(in the rows, 128 means zero)
One turn sends every row of this set to another row. A few are shown first. Where does it send the rows asked after them?
Bako: [ 81 140  93 130 136 103 124 136 126 128 144 161 116 138 121 109 104  98
 110 174 119 134 151 123 137 126 111 130 119 100 113 125 119 140 125 171
 109 118 127 148 142 114 118 136 113]
dap: [ 92 135  97 123 135  99 120 149 130 131 151 166 122 130 116 107 107 102
 132 163 117 129 146 107 140 121 117 124 128 115 104 138 126 134 134 179
 116 122 123 148 140  92 121 144  99]
lizo: [147 114 123 130 121 119 149 130  90 152 129 132 103 132 138 104 164 136
 129 138 151 126 153 155 151 127 127 146 122 158 131 132 122 145 133 107
 112 140 118 136 119 161  96 118 128]
bonug: [ 95 157 115 125 142 127 128 133 137 159 162 140 117 134 112  99 154 115
 123 146 127 136 143 117 136 139 145 124 154  96 129 151 103 138 134 137
 126 107 131 155 125  94 108 106 112]
Doza: [163 109 135 132 118  94 127 136 115 153 131 111  77 118 132  92 147 135
 133 130 152 131 125 159 148 139 132 163 113 164 119 122 128 130 112 144
 142 137 130 148 133 150 108 133 112]
mab: [ 91 132  81 122 135 106 125 148 129 122 147 157 121 144 120 105 107  93
 121 170 118 137 135 116 136 123 123 140 124  99 105 136 130 147 134 170
 112 125 118 140 144 101 126 145 103]
bemu: [162 111 132 133 107 109 137 138 107 158 133 135 102 105 129 111 148 145
 146 129 149 126 149 146 154 127 126 155 124 169 129 132 126 141 129 124
 134 147 115 154 126 146 109 138 117]
Moba: [167 115 110 108 126 133 123 148 101 160 134  97  94 154 119  99 140 128
 134 138 152 124 129 160 135 118 118 156 134 144 127 151 116 141 124 130
 120 150 115 119 133 147  98 128 103]
besog: [131 116 103 146 124  96 142 130 130 138 162 154  67 127 133 138 126 114
 119 155 132  88 146 106 132 120 125 132 119 143 102 132 136 110 148 141
 149 109 135 151 158  99  94 138 124]
Voda: [ 94 128  86 124 136  95 129 141 119 127 148 155 114 124 125  97 115  91
 121 174 111 126 147 112 133 122 115 114 137 102 103 142 123 126 122 176
 117 127 123 138 139  97 119 136 112]
lota: [122 132 106 147 128  91 141 117 139 151 140 141  65 151 153 131 114 109
 102 160 127 114 133 109 120 138 140 134  97 136 113 115 131 123 155 131
 138 108 139 144 153 115  98 147 111]
Sorir: [160 108 128 114 119 135 126 152 100 159 129 108  88 133 132 105 148 128
 137 143 140 112 146 157 138 119 102 120 139 146 126 145 114 125 112 123
 116 150 119 133 116 152  92 132 119]
telif: [171 116 125 117 124 116 119 143 123 157 119  94  83 132 125  90 140 118
 137 144 131 131 117 159 137 137 122 147 121 152 117 132 114 135 108 129
 127 145 119 125 132 163 101 142 108]
tunup: [144 114  86 152 122  95 149 118 110 135 145 141  85 160 144 119 139 101
  93 172 112 115 144 108 108 113 135 118 129 158 113 129 131 130 145 150
 138 113 121 128 149 111 104 128 133]
reze: [116 146 114 136 133 125 114 143 155 137 159 136 120 137  94  95 155 109
 120 150 113 151 125 121 134 134 149 145 153 123 119 136 111 155 118 163
 144 101 122 160 134 101 124 115 119]
kupam: [102 153 129 137 125 125 122 140 153 157 145 142 124 128 117 102 148 114
 119 152 106 156 141 114 126 140 146 116 154 115 131 129 104 149 122 142
 133 111 122 167 115 105 121 129 117]
rifov: [115 132 108 136 123 125 115 152 144 139 164 120 101 140 120  91 149 112
 113 154 126 147 118 128 125 134 143 129 157  92 132 152 118 144 120 161
 147 115 128 167 126  88 129 118 121]
guneg: [132 128  91 135 131 100 147 132 129 151 141 145  90 160 136 129 125 101
 114 151 118 117 135  96 110 120 151 143 123 161  98 119 139 132 155 133
 139 117 119 120 154  97  97 152 102]
lag: [ 89 138 110 124 140 137 126 152 146 143 159 130  99 136 114 101 154 101
 115 148 126 136 132 132 130 139 142 134 160  83 116 132 117 137 108 134
 136 112 133 155 124  98 108 122 125]
bove: [148 101 121 114 131 117 147 148  85 154 128 114  87 141 147  92 168 123
 134 131 152 121 137 153 139 126 134 134 136 155 115 134 135 128 122 114
 118 148 124 121 113 136  90 129 114]
Mus: [156 125 135 119 126 134 121 139 118 154 131 120  94 133 113 112 142 136
 145 141 145 115 142 159 156 127 105 145 113 150 126 138 109 139 126 115
 110 135 123 140 129 171  92 125 116]
gipu: [ 94 132  97 131 135  91 121 137 134 121 141 154 109 135 129  93 112  92
 118 178 108 137 131 115 137 130 119 116 117 108 104 131 123 134 124 182
 113 115 130 145 138 109 124 137 109]
Fina: [153 105 121 116 126 111 131 151 100 158 131 104  79 150 143  94 145 131
 129 124 167 134 118 160 138 131 139 168 120 151 122 130 140 137 126 131
 130 145 127 132 127 133 103 137  98]
nevek: [173 121 135 118 115 118 116 146 124 166 129 109  94 119 125 104 135 139
 159 137 140 123 126 144 150 131 118 139 118 156 128 152 113 136 134 127
 124 148 116 141 128 149 105 144  97]
dar: [128 111  87 153 112 120 145 137 121 129 155 156  81 155 132 148 125 112
  96 164 128 108 154 120 119 109 122 145 122 140 117 119 139 140 147 133
 141 115 120 150 154 114 104 143 138]

nevek moves to Mus
Voda moves to mab
bemu moves to lizo
Where do these go?
dar moves to tunup
rifov moves to reze

One turn sends every row of this set to another row. A few are shown first. Where does it send the rows asked after them?
fudez: [119 118 165 124 146 133 138 130 150 119 121 147 116  97 112 135 139 126
 107]
zul: [132 109 122 118 125 114 162 107 109 115 131 123 142 134 124 138 139 152
 144]
Suni: [150 141 111 159 133 115 110 119 114 145 123 115 150 142 116 115 131 106
 108]
ridav: [114 114 128 126 155 136 133  96 106 132 124 119 151 116 145 129 124 127
 120]
lilo: [125 136 124 137 117 119  99 116 149 157 102 146 122 117  96 129 128 118
 117]
leduz: [128 140 132 131 123 125 146 130 146 165 150 142 152 125 128 121 104 105
 130]
sov: [148 133 126 133 113  93 114 136 157 143 110 126 138 145 100 135 108 138
 117]
riri: [125 142 137 125 135 125 159 127 144 162 148 140 143 130 122  96 127 119
 131]
Mube: [148 118 142 135 126 117 152 113 112 119 138 118 155 131 125 120 149 148
 149]
Sir: [113 124 126 126 159 139 103 110 120 123 112 131 150 113 146 119 126 118
 124]
pas: [121 161 140 148 147 145 115 131 133 123 115 116 147 149 127 152 118 141
 125]
Valoz: [156 127 133 102 163 133 133 120 129 129 141 120 129 136 100 142 146 109
  91]
ziru: [125 123 159 130 132 113 157 152 151 110 128 147 145 123 122 146 108 134
 117]
nem: [150 136 137 123 148 137 120 126 138 122  89 116 138 125 119 128 133  83
 109]
lezif: [125 118 118 127 129 148 105 147 133 142 146 128 140 134 104 122 111 105
 100]
nanot: [153 128 154  89 137 120 118 126 130 131 106 141 121 144 110 116 151 140
 126]
nasum: [139 149 148  91 146 119 132 128 132 153 101 134 121 133 122 114 152 127
 135]
mupe: [134 157 135 119 134 116 158 139 143 170 131 131 151 135 129 121 120 118
 137]
kosar: [129 158 103 115 113 123 147 156 138 120 143 131 138 128  92 137 131 134
 127]
pir: [154 102 129 117 107 130 124 144 131 117 116 138 125 155  92 130 136 108
 126]
zifu: [111 125 135 122 147 124 119 109 106 123 135 124 147 110 149 112 127 123
 141]
Biviv: [125 127 130 141 148 109 122 126 139 129 150 123 137 142 139 155  91 119
 113]
dinib: [138 141  98 129 113  97 112 126 107 124 124 131 120 144 104 118 143 120
 134]
Ronu: [147 141 125 164 136 125 133 133 152 118 138 154 147 119 101 149 120 138
 145]
dako: [145 130 135 132 166 116  96 123 150 104 115 138 115 112 117 137 122 125
 135]
Noguv: [154 100 118 149 131 127 136 135 142 126 123 137 147 100 130 147 129 116
 100]
Kofu: [134 149 137 132 151 136 151 144 166 116 101 134 124 147 129 130 145 109
 119]
tigo: [138 132 136 119 127 110 112 103 101 115 149 116 140 139 114 155 112 109
 118]
sab: [141 134 138 130 118 126 121  95  97 123 148 129 141 133  96 156 137 116
 121]
rasum: [150 115 116 134 117 111 161 122 137 115 141 121 144 133 114 131 144 150
 150]
Vugi: [129 142 129 137 125 126 138 113 148 117 123 111  95 131 116 150 138 118
 155]
puli: [137 121 142 137 129 132 126 105 123 121 118 157 111 138  99 156 161 136
 129]
Motu: [128 138 116 107 129 125 151 134 118 122 136 162 149 144 109 154 120  92
 127]
nivor: [138 134 155  95 146 115 136 128 131 133 106 144 133 151 127  95 139 129
 132]
mif: [115 160 121 125 148 135 149 154 166 120 126 137 119 138 122 129 141 124
 120]
pag: [136 109 109 116 126 117 119 149 127 105 119 154 131 106 123 147 136 143
 110]

lezif moves to Ronu
nem moves to Biviv
Where do these go?
nivor moves to zifu
pas moves to Motu
lilo moves to Noguv
mupe moves to zul
Kofu moves to tigo
fudez moves to Suni
rasum moves to nanot

One turn sends every row of this set to another row. A few are shown first. Where does it send the rows asked after them?
mafe: [149 130 145 133 120 125 160  73 136 104 103 127 143  83 104 129 125 194
 125 140 158 102  85  98 108 147 119 121 134 105]
Mogon: [162 139 148 110  99 117 121 103 126 103 130 138 123 113 138 149 100 170
 112 115 160 157 115 104 127 130 143 146 138 103]
febab: [182 188 132 130 117 138 141 106 128 115 117 127  87 101 150 162 114 161
  94 122 153 134  91 117 123 152 124 111 144  84]
tizib: [166 139 141 124 119 133 136 114 118  94 162 161 118 118 121 147 126 157
 121 158 176 131 124  88 134 138 127 126 141 128]
tezi: [167 151 149 143 129 117 180  90  87  90 151 131 118 108 147 143 127 158
 121 113 161 132  97  96 121 154 147 137 120 104]
fom: [162 157 122 175 126 135 163  91 115  87 106 105 137 112 124 145 118 179
 102 132 144 141 105 114 123 119 120 133 151 118]
Vaf: [145 172 160 128 108 117 181 124 130 116 136 108 104  94 163 108 116 188
  96 130 171 112  85 111 110 127 111 127 133 121]
pumop: [168 129 150 129  83 144 126 119 110 128 138 115  90  81 147 125 122 152
 138 146 175 145  72 117 116 131 137 138 139 107]
nati: [150 142 130 118 116 117 138 100  90 131 104 138 129 106 147 142 121 152
  95 160 173 142  66 112  98 132 122 124 143  79]
kebet: [148 124 110 124 113 150 141 108 145 105 149 126 123 104 161 130 124 162
 106 160 174 121  58  93 116 131 132  92 136  83]
Kode: [168 124 120 125 120 148 112  77 121 109 132 139 117  94 133 123 110 177
  98 143 172 124 123 120 110 141 123 132 135 126]
Dekez: [150 140 150 107 121 150 105 136 113  97 136 141 115 110 116 122 107 179
 111 149 159 108  92 109 122 145 149 140 134 108]
tukev: [164 144 158 137  81 135 173 108 121 119 137 114 129 100 155 124 146 153
 111 119 170 120  64 125 111 123 118 137 133 138]
Lesub: [166 153 138 151 115 124 113 123 105 134 127 112  94 121 142 136 112 151
 123 150 172 127 104 117  96 120 154 133 148 129]
mupar: [165 116 158 141 128 123 142  98 145  90 146 133  92 118 158 130 143 191
 127 149 170 109  98 112  96 147 123 119 148 101]
duru: [151 168 123 145  88 136 139 124 100  95 137 104 129 109 104 132 126 153
 112 126 133 135  91  92 121 120 109 144 155 121]
tof: [174 163 158 122 105 117 149 109 114  95 118 111 102  91 145 148 155 165
 101 156 143 105  82 102 108 100 133  90 149 128]
lov: [141 126 144 127 108 153 156  97 112  80 146 124 121 123 132 136 107 169
 160 129 160 121  83  81 119 128 108 106 109 119]
vin: [124 153 134 151 128 119 140 106 116 100 115 115 127 132 147 131 119 132
 130 130 160 111  76  90 128 115 107 117 108 128]
felo: [148 149  99 128 115 127 178  93 103 118 109 127  90 121 132 150 140 183
  97 134 149 123  67 107 136 130 134 115 122 103]
Lobi: [153 175 164 130 122 129 155 107 122  77 129 116  96 106 177 114 143 177
 115 141 133 128  78 106  96 128 118 109 150 114]
Bero: [165 128 129 135 125 136 152 117 129  97 121 115 110  67 125 134 122 164
 102 116 180 112  93 121 107 145 137  83 113 118]
piva: [142 152 118 127 112 159 148 109 121 135 106 122  85  91 120 144 116 171
 121 127 157 144  91  91 144 108 114 102 120 112]
Vop: [148 127 176 125 106 135 153 118 129 113 148 121  82  90 147 130 123 176
 128 151 193 112 104  97 124 125 124 130 127  88]
posa: [129 126 134 139  96 137 142 124 129  93 111 115 116 118 122 145 144 156
  92 129 149 111  78  83  87 156 105  97 148 112]
Vuk: [143 139 122 128 133 122 158  84 140 106 138 134 121 109 140 131 138 162
 104 144 194 134  81  70 103 109 153 113 127  89]
rir: [179 140 139 131 121  91 142  93 130 112 120 120 103 124 137 136 149 173
 113 161 169 123 107 117 114 123 154 125 160 115]
Puna: [140 151 119 123 102 152 130 118 116 112 104 116 113 130 113 121 132 141
 110 158 134 123  78 106 121 143 111 125 165 124]
muk: [170 147 134 147 123 134 158 108 120  75 126 119 140 111  98 135 141 205
 115 147 159  99  88 109 122 128  99 113 135 117]
suf: [153 155 148 152 131 125 162  94 116 112 109 118 121 142 131 160 105 184
 104 134 141 132  96  76 121 146 127 140 163 111]
duf: [154 131 129 133 136 109 133  97 101 108 134 134 124 125 137 130 117 158
  97 147 185 129  64  79  71 130 129 119 140 112]
voriz: [165 173 119 142  99 127 147  99 126 116 120 125 130  74 125 135 114 179
 132 146 162 120  54  90 105 156 109 102 126 110]
lapi: [152 146 159 140 111 148 157 112 127  62 126 126 112 113 120 156 130 176
 134 119 153 133  81 100 130 109  89 123 121  93]
Bolo: [148 157 127 134 105 165 142 108 109  93 120 104  89  81 109 133 106 180
 101 130 148 121  76 109 127 107  97 133 126 100]
Tid: [159 153 155 127 125 110 123 104 110 101 129 111 126  96 132 117 127 139
  88 138 156  83  92 106 115 159 105 133 143 112]
dasa: [170 156 149 154 103 151 166 105 104 114 129 118 106 109 157 165 129 157
 104 136 161 105  82 123  92 103 138 109 131 140]
fiz: [170 160 149 113 106 162 131 123 107  84 137 107 113 138 140 127 150 137
 115 132 170 119  93  98 135 133 136 102 117 111]
Nukiv: [163 125 150 133 141 149 128 109 137  91 116 152  99  81 136 146 116 167
 106 147 166 151  93 110 147 137 141 128 143 108]
zopi: [147 165 161 140 104 155 168  76 106  94 105  98 120 120 146 139 120 170
 103 151 171 133  90  63 122 136 128 123 126  91]
zizez: [135 144 143 132 113 141 125 131 106 140 135 129 128 122 170 146 123 158
 100 153 173 128  79  82 124 120 119 110 130  76]

Vop moves to pumop
lapi moves to Bolo
vin moves to felo
Where do these go?
kebet moves to zizez
tukev moves to dasa
Kode moves to tizib
suf moves to mafe
fiz moves to febab

